(in the rows, 128 means zero)
Named turns come first, each shown by rows before and after it. Which turns, in which order, take the first row of each pair that follows to the second? Write the first one first, as in the answered first pair.
U (before => after):
[128 110 135 132 132 139 171  56 127 129 173 179 116  89 147 115 117 129
 107 150 137 174 112 125 118] => [141 133 154 126 142 148 174  72 110 130 183 163 143 110 129 109 137 154
 124 144 126 159  93 103 142]
[110 120 125 120 159 110 134 140 140 125 147 110 145 125 133 157 137 144
 113 133 118 138 119 123 113] => [117 123 120 127 157 107 127 145 143 119 148 115 142 122 133 160 140 136
 111 139 118 132 120 119 109]
[119 127 128 129 127 111  92 170 125 112  98 104 115 166 104 151 127 104
 122 129 116  89 136 143 128] => [110 101 111 133 130 111  99 155 147 118  93 122 100 148 125 147 118  90
 115 136 129  97 158 150 118]
[125 106 137 160 128  96 132 139 108 132  91 119 135 161 118 145 139 113
 126 142 124 105 104 129 132] => [119  91 129 161 117  87 133 132 118 135  87 135 134 148 128 143 131 103
 118 144 127 106 116 138 109]
D (before => after):
[134 116  97 117 104 166 148 113  91 108 118 155 102 148 108 137 125 137
 117 134 137 144  97 116 124] => [141 135  93 112 110 168 121 154  98 116 111 124 105 155 103 145 131 138
 118 114 138 137 114 114 127]
[127 107 150 133 133 114 167 102 128 129 130 135 126 126 142 128 142 132
 114 138 121 112 109 125 121] => [134 141 148 139 129 115 129 149 103 113 120 106 129 148 119 122 120 116
 137 122 125 125 106 156 138]
[147  78 155 122 139 109 149 110 173 146 156 167  96 143 167 120 149 115
  83 130  92 139 121 137  82] => [162 119 164 141 126 118 101 147 130 114 138 127  78 174 142  94 107  80
 118 126  92 167 101 185 114]
T (before => after):
[136 161 119  72 161 137  90 209 151 152  73 106 125 147  99 154 104 110
 156  83 125 101 125 102 173] => [149 172 161  88 166 157 125 160 100 138 107 124 140 153  89 124  92 115
 176 107 118 134  62  99 201]
[113 152 122  92 157 131 120 155 134 138 107 103 139 150 130 145 190 188
 101 129 133  85 107  89 107] => [117 158 148 114 157 146 155 110  92 123 147 138 136 132 129 110 164 189
 117 155 134 155  71 108 135]
[145 115  89 120 163 110 135 152 138 140 132  99 144 133 138 151 129 133
 127 100 116  98 135 115 124] => [153 125 123 129 169 116 158 126  97 139 150 115 149 144 121 127 136 146
 136 113 110 110  95 111 142]
[119 131 136 103 152 125 129 172 169 150 141 134 153  92 147 157 130 137
 108 115 147 143 127 121 103] => [124 136 154 104 151 122 130 174 149 156 137 130 154 115 125 153 151 148
 114 117 134 108 101 111 112]
Z (before => after):
[136  89 114 147 130 104 146 117 101 110 116 171 124 127 119  87 135 133
 116 166 117  89  83 122 126] => [139  74 108 132 124 122 153  99 120 126 130 189 123 106 133  76 139 136
 106 164 126 100 111 109 118]
[122 113 126 108 118 126 114 133 138 129 134 128 127 116 158 137 118 126
 127 115 130 140 132 121 122] => [123 114 136 116 120 111 114 147 118 116 128 112 128 143 138 138 121 128
 126 124 113 127 111 122 135]
[108 113 115 138 117 105 102 157 119 107 106 114 106 177 143 142  74  82
 137 140 136 135 115 171 103] => [133 112 120 102  99 132 109 135 153 159  95 135 108 170 145 122 118 115
 120 115 153  70 154 123 100]
[110 102 111 126 120 112 158 118 129 135 107 166 135 127 184  92 133 120
 114 146 103 141 179 141 101] => [104 115 126 153 128  99 147 146 101 109  94 137 138 163 157 100 120 113
 118 157  83 128 140 163 116]
P (before => after):
[139 139 126  75 114 157 162  97 154 171 162 144 147  88 149 127 173 159
 107 119 157 133 156  89 149] => [111 106 111 110 154 112 175 113 148 109 165 133 135  81 162 162 134 122
  88 154 139 194 132 130 127]
[110 122 119 164 101  97 101 112 109 109  87 134  97 145 132 100  76  76
 125 141 123 139 115 186 140] => [129 136 114 131 100 104  84 152 126 131  72 100 108 180 115 120 110 108
 130 108 122  67 131 152 123]
[102 119 141 112 167  74 128 182  95 108 111  75 175 176 106 187 175 163
 108 178  98  60 115 119 133] => [143 147 183 110  90 162 158  58  50 164 145 161 149 130 111  64 160 171
 149 167 132  93 112  99 173]
[108 102 111 145 123 121 138  86 135 111 128 157 103  98 144 115  88  95
 103 138 129 169 136 159 111] => [117 115  96 114 132 110 114 160 161 130  98 106 125 145 119 160 136 125
 108 108 127  81 163 129 109]
Pairs:
(2 to 3 turns a pair)
[128 106 129 152 113 100 103 178 117 135  59 123  89 197 107 121 128  94
 125 126 122  25 127 137 112] => [101  68 139 169 154  76 157 143 107 118  93 145 108 183 118 147 141 116
 108 159  98  40  88 124  94]  D T P
[125 118 135 139 159 119 171 115 121 119 172 144 149 123 138 146 116 136
 132 152 105 144 101 128 115] => [135 166 135 124 147 137 138 146 111 117 164 116 155 135 116 144 112 138
 155 129 118 154 103 141 133]  P T D
[110 110 121 145 155 101 114 136 142  95 135 125 131 111 123 152 104 112
 122 143 114 151 110 132 119] => [128 113 127 117 136 131 135 107 157 144 135 153 135 107 136 134 144 144
 109 122 123  92 137  86 113]  T T Z
[125 138 134 130 124 100 143 149  80 137 103 109 140 148  90 149 168 171
 118 128 113  53 128  94 119] => [110 113  96 136 104 102 126 142 132 149  73 128 104 115 122 143 135 136
 101 112 145  60 191 114  95]  P T T
[116 158  76 111 101 141  89 161 165 130  77 132 120 124 172 132 139 104
 146 107 151 121 186 110 126] => [134 196 130 121  90 159  98 153 101 140  89 137 127 160 137  89 148 123
 179 106 130 110 140 110 172]  Z P T
[138 132 110 149 120 116 129 118 135 108 136 148  94 108 129 130 109 121
 148 142 131 160 126 149 116] => [160 157 123 119 109 135 117 132 130 145 116 128 102 132 114 119 138 153
 156 106 130 104 134 122 123]  D P T
[127  80 132 149  73 119 127 108 130 111 129 129 116 123 135 103  70  79
 120 152 145 183 130 162 122] => [143 121 169 131  87 112 146 138  89 123 124  87 146 186  84 119 120 135
 137 152 108 102  74 132 145]  P T
[139 140  97  97 103 163 113 126 171 164 145 129 116  91 147 121 135 146
 140 110 144 150 187 102 122] => [117 121 113 151 121 132 137  94 124 121 156 158 102  97 147 108  98 106
 135 165 127 206 123 143 129]  T P
[143 202 152 116 121 155 128 105  93 148 154 118 120 143  86  90 121 185
 139 144 155 162 100 140 176] => [ 97 146  97 135 159  85  98 184 147  96 101  83 102 156 101 167 108 126
 103 162 140 139 132 168 118]  P U T
[117 127 103 127 144 138 131 118 154 129 157 141 139  99 145 149 111 131
 111 133 145 203 151 125 118] => [151 154 164 139 113 152 133 113  93 145 132 136 140 153 100  92 141 146
 140 122 129 134 102 114 157]  Z P
[127  91 112 135 117 135 156  92 143 146 111 167 103 125 132 125 146 118
 117 136 141  74 144 116 110] => [137 121 135 137 127 154 167  63 112 131 160 162 127 108 116 104 126 135
 143 143 135 143  99 131 135]  U U T
[122 151 155  84 153 129 180 117 146 129 171 125 186 127 115 136 146 171
 111 139 103 149  79 112 107] => [120 160 114  82 151 110 112 181 178 117 123  87 165 138 116 165 129 135
 108 105 122 129 136 137  89]  D T T
[117  90 132 131 143 111 145 108 108 101 133 147 115 160 124 133 123 123
 120 144 124 113  98 140 122] => [140 137 134 117 130 136  97 151 114 115 114 107 118 175 100 127 125 120
 146 110 123 106 126 146 138]  P P D
[163 124 157 117 104 138 170  80 120 127 111 148 118  72 196  89 137 131
 119  83 165 177 163 122  93] => [169 158 185 130 126 102 138 165  67  94  77  70 131 173 134 117 158 143
 145  86 125 101 100 134 124]  Z P
[172 132 118 123 113 157 137 106 108 150 152 147 126  93 112 100 113 128
 151 117 129 155 135 119 160] => [145 121 124 133 154 108 141 159 100 103 138 109 134 142 100 150 124 126
 133 145  93 138  90 132 150]  P T T
